Each path below is one point turned by a fixed rotation once a step. After each direction that follows a path, write how fast that rotation turns it, in deg/step (0 if it stays still).
Each turn is a multiple of 5 degrees from 10 to 175, or 0.
Each row of a path follows its step; steps can be skipped.
Rotation 1:
step 1: [ 11 -21  12  -4  11   6  -7   9  -2  -7  -6  -5   6  -9  -9  -1  22  -1
  37  -1  -8   3 -24 -17  36 -13   7  -6 -20   8  -4   1 -13   0  -5  -6
  20   8  13  -5  -2   0 -12  -9  -4 -22 -15 -14  -7 -34   2  22   9  -2]
step 2: [ 14  21  22  -3  -8  -2 -15 -17  -5   1  -5  -3 -13  18  20  -1  19 -19
  30  12   2   2   1 -20   7 -12  33  -2 -24  -1  -8  11  12  -6  -6  13
   6 -15  12  14 -19   4  -7   5  18 -11 -10   3  18 -12  -2  11   0 -15]
step 3: [ 11   9  18 -10 -21 -23 -14  -8  -2  -3   8   1  -5   5  17 -12 -17   4
  19  20  17  14   5 -18  10  -1  29  -5  13 -26  -7 -10  26  -4  15 -11
   9   5   2   4   1   8 -11   4   2   9  -3  25 -23 -14 -13 -16 -18   1]
step 5: [  5  -8  -2   1   9  -7  -5   7 -24  16  -9  -4  15   9   0   1 -12  11
 -22 -20  -9   0  23  17  14   5  19 -11   1 -16 -11  24   6  16  -2 -27
 -27  -8  -1  -7  -5   3  14  -5 -19 -16 -23  -7 -28   3   9  10  -7 -14]
step 6: [  3 -21  -4  13  -1  10 -23   9 -20  24  -1   5   3   1  24  -8  -2 -12
 -15  -4 -20 -20 -19  10  17  19   0 -23  -8  23  13   3  10  -1   7 -12
  10  12  -1  13 -14 -15   8   5 -12 -14  -7  -2 -15  20   2  24  -9 -17]
step 8: [ -6   3   9   2   1  -7  -2 -23   7 -20  13   8  -2  11  17 -11   0  15
 -21 -10  24  -4  -2  30   0   4 -13   6 -13   1  -2   0 -11   8   6  -2
  25  -5 -12  11  17  20 -16   0  26  15  31  10 -20  10 -12   7 -25  -6]
step 9: [ 12  -4  -4  -1  18  14  -9  -8   9 -32  28   8   5  -4  -9 -13  16  -7
 -22 -12  14   3  -8  31  -4  -4 -10  -2  35  -6  -6 -15 -10   3  12  -2
 -15 -19   3  -4  -1  11 -19  11  -6  -8  20 -14 -11  -7 -13 -10   6 -12]
step 10: [ 20 -12  -1  -8  13  -1 -16   0 -14  -6  30  13  -3 -23 -16  18  13  -2
 -14 -10  -1   7   3  13  -7  19 -16  -7  -1  -4 -15  12  10 -15  -5  16
 -14 -34  -8 -22 -17   3   8   2   5 -15  16 -12   6  10  30  -9   0   8]
step 11: [-16   0 -15   2  -8 -11 -13  27 -11 -25  18  26  13 -14 -22  19 -14 -16
   4  10  -1 -11 -21 -12   8   9   8   8  -7  10  10  -8  -4  -2  11   0
   4 -13  16  -8 -18  -6  22   3   2 -15  23   3   3  11  23   7  -6  20]
Directions:
[ 5  4  1 -5  7  4  1 -2 -1  1 -2 -3  1 -2 -3 -5  4 -5  2 -7 -5  1 -9 -2
  7 -3  1  1  1  1 -7  3  3  1 -2  0 -5 -2 -9 -4 -2 -3  1 -1 -3 -1  1 -2
  0  8 -1  3 -1 -2]
85
[ 2 -3  9  0  2  1 -1  5 -5  0  1  1 -1  3 10 -4  0 -4  0 -8  0 -1  1  0
  1  3  1 -4  4  4  2 -2 -1 -2 -5  1 -7 -1  8 -2 -1  2 -3 -4  3  2 -1 -5
  3 -2  7 -2  6 -1]
90
Rotation 2:
step 1: [-18  -9   7  -8   3 -10 -32  -7 -11 -19 -14 -10 -27  -8  -5   0  -4  -1
  -6  14   1   2  15   4  14   0  -2 -22 -15  14   4   6  -3   4  24   7
   2  43   7 -12   2  -7  -3   2  -5   9   9  -5 -11 -11   1  14  -4 -21]
step 3: [ 10  10  15  -1  -1  -1 -19 -26   3 -20  12   3  11  10  -7 -10 -12 -10
 -21  -6  10  -2  21 -28   8  14  -2  -5  22  -2  15   4   1  -3   4 -21
 -19 -12 -19  -9  -3  12  23  -8  24 -24   6   8   1   8   2   3  -3  -7]
step 5: [-11   5   2  21  -7  19   7  10  10  11  -2   8  -9  -1 -15  18  -7  14
  19   0  -8 -18  -3   0   8   4  -5 -17 -20  -7   1  11   0  14 -31  17
 -19 -12   6  -4   8   6  -1  14  15 -24   1   9  13  11  17 -17  -7 -24]
step 6: [-10  -5  22  29  -7  -3 -14 -16  10  -7 -20   9  -1  -7 -13 -11  -9   0
 -20   3  -7   3  -4  14  12  -2   4  -8  31  23  19  -7   1 -32   7  -2
 -23 -21  18   1   3   4   7 -13   8   4  -9  -2   6   2   8   1  18   5]
step 7: [-10  -4  21 -12 -22 -13 -16  12  11 -12  -2  -7  21  -1   8  22  12   7
  -4  18  34  -4  12   5  11 -11   9  17  -5 -18   2  -3  -3   8   2  14
   2  11  24   6   9 -20  -4  -5   6  14   6 -14  25  -5   0 -20   4   6]
step 8: [ -2  14   7 -22  -2   6 -10   1   8  18 -13  -5  -5  -2 -23 -12 -13  12
  -2   4  13   9   3   0 -14  -9  -6  -9  -9   3  -9   8   4   7 -19  -7
   5   1  20 -14  12  -9  10  13  13 -10 -26   3  -3   5  35  19 -30 -17]
step 9: [ 15   9  10 -11 -14  -2   9   3  -1   0  17  -5 -21 -24 -16 -18 -10  -9
   4   1   1  10   2   4   6   3 -17   3  11  16  14  25   7 -10  -4  -1
 -28 -12  11  16   3 -12  10 -37  -2  15   4  -6   6 -18 -10  13   3  11]
step 10: [  0 -12  -1 -19   4   2   2  18   5  -6  -5   4  -4  27 -20   3   4  -1
  -3  -9  28 -23  14  -8  15   4  14  21   0  -3  -7 -13  26  30   7   8
   1 -11   8   4  -3  10  11 -18  18  10   8  24  15   0 -11  -6  -5   9]
step 11: [ -1  23  -2 -20  10  22   6   6   8  -1 -19  -6 -11  11   1   3   6 -12
   1  10 -22  10  -6  -7 -15  13  10 -18   4   4   9 -24   6 -16  -4   9
   9  -7   5  -8  26 -21 -10   2  18 -17 -11  16  19 -10   3  16 -11  -6]
Directions:
[-1 -1 -5 -3 -4  3 -4 -3  5  3 -6  1 -5  2  5 -1 -5 -8  3 -2 -5 -3  4  5
  0 -1  1 -2 -7 -3 -5 -4 -3  5 -2  3  7  4  0 -5  0 -7  3  0  2  2 -2 -1
  4 -4  1 -4 -1 -2]
115
[-1  5 -4  2 -1  2 -2  7  3 -3 -4 -4  2  3 -2  0  1  1 -5  3 -5  6  1 -2
  3  0  0  1 -1  0  6  1 -2 10  2  2  3  0  4  8 -4 -3  8  7 -4  2  0  2
 -1  4 -3  1  2 -1]
120
[-7  4 -2 -2 -6 -2  3 -3 -1 -1 -1  4  4 -2  0 -1 -7  6 -3  2  5  4 -3  1
  2 -3 -1  2  4 -3  3 -2  0  2  1  9 -1  7 -6 -9  0 -1  2  0 -3 -4 -5 -1
  1 -1 -1  5  3  3]
65
Rotation 3:
step 0: [  3  11  24  -6  10  24   3  -5  -4 -31  14   5  10 -17 -13 -15  18   5
  19   8  13  14   5  -5  14 -12  17 -10   0  12 -11   4  -2  -9  -3  10
  27  18  15 -26 -20  -6  -7 -20   5  10  -2  14 -14  -1  -3  17 -18  -7]
step 2: [  9  16 -12  27  14 -10  -6   4  14 -21  14   5  15   8   0 -19  -1  -2
  -4  -5 -15  -9  23   3   6 -13  -8 -28   6   5  15 -20 -15  16   0   3
   8   2  15  33   4  -5  -1   7  18  14 -14  22  -8  15  12  -7 -10 -21]
step 3: [ 10  21 -10  -6  -2  12  -3 -27   9   6  12   4  20  10  -7   5  44   4
 -34   1   8  -2  -3   6  -1   4   8   0  23  16  -3  -2  17  15  10  10
 -19   2   8   1 -11  -5  10  -1   7 -26 -14  -1  16  -3   5   9   2 -25]
step 4: [ 14  -5 -14  -3  19   4  -4   6  21 -14  14   9  14 -20   3  -5   7  -2
  26   4  23  -6  -3 -10  16 -16  16  -2  -9  28   1 -22  10 -12   7  10
 -18 -21  -1  -4 -10  23  15 -12 -16   4 -24  -1  13   8   9  -4 -19  11]
step 5: [  1 -24   1  -1   9   4 -17  -9 -34 -20  -1  -6  24  25   3   0  24  11
  20  11 -22  -9   7 -18  -7  10  19   5 -10  28   6  22   4 -15  20  -7
   8  -2  -1   6  -3 -15   2   0   5   5  -5   5   9  19 -13  -1 -14  -9]
step 6: [  0  20  -5  20  15 -20   1   4 -21  -8   2  17  11 -12   5  10   4 -17
   5  -3  27 -17   6  10   0   4  20   9  18   4  -4  -2 -16  -3  21 -23
  14   0 -17  32  -6   5   5  10  20  -6   1  12   4  17  28   7  10   8]
step 8: [ -2 -13  -8 -23  18 -21  13  11  13   3  18  -1   1  12  -6  -9  19 -30
 -14   4   4 -30   6   5  12  -4  28   8  16  18   4   1  17 -20  -4   7
   9   4   7 -19  11   8  11  -1   0  14  -9  -9   7 -10  11  30  -1  -4]
step 9: [-25  -2   4  -3  20  -1  -8  17   2  -8 -21   1   3   2 -10   3   2  22
  17 -10 -16   0  20  20  -5  15  24  -8 -22  30   6 -12   7  14   1   8
   1  16  14  -5 -13  -9  16 -17  -8   6  -6   0   9  24  25  10  -3  13]
step 10: [ 17  12  21 -11  14 -22   2   5 -14 -16 -16   2 -13  -7  -1 -24  20  21
   4  -6   4 -10  -2  -6  -2 -11   4   9  12  18  15   1 -14 -13   8   4
   5  -6   6   5 -17 -11 -33   2  15 -16  -5  -8  -1  16   9  16  27 -25]
Directions:
[  6  -4  -4  -1   7  -2   3  -7   5  -3 -10  -3   5   0   3   3  -5   1
  -6   2   1   1  -3   1   2   1   6   4   3  -1  -4   3   2   4   0  -4
   1   2  -2   2   1   2  -1  -3   3  -1   6  -3   2  -5   5   5  -3   2]
145
[ 1  2 -2  1 -6  2 -6 -2  0  2 -8 -2  2  5  1  7  5  2  0 -2  0 -4  0 -1
 -3  3 -5 -3 -4  4 -2  5  4  6 -1  0 -3  7 -6 -3 -4 -6  2  0  2  5 -3 -6
  2  1 -6  1  2  1]
170
[  4  -7  -1   0   0   0   0  -4  -1  -1   2  -3   1  -3   3   4   6  -2
   1  -3   0  -3   0  -1  -7   4   2   1   0 -10   5  -3   6  -5   4   3
   0   1   6  -1   2  -7  -2  -1  -2  -6   5  -4   2   1   0   1   7  -5]
160
[ -1   4   1  -5   1  -3  -5   2  -1   0  -3  -8   1  -7  -1   0   0   2
  -4  -2   6   1  -7   3   5  -2   2  -4   1   4  -1  -5   2  -4   2   1
   5   4  -2   0  -4  -1  -2  -2  -1  -5   3  -1   1  -1  -4 -12   2   1]
115
[ 0 -1  0 -1  4 -6  2  2 -5 -1  5 -1  2  5  0  3  2  5  4  0 -3 -1  6 -1
  4 -3  2 -3 -4 -1 -1 -1  1 -2 -5  4  0 -5 -4  5 -4 -7  3 -5 -3 -2  8 -1
  0 -7 -4  4  1  9]
90
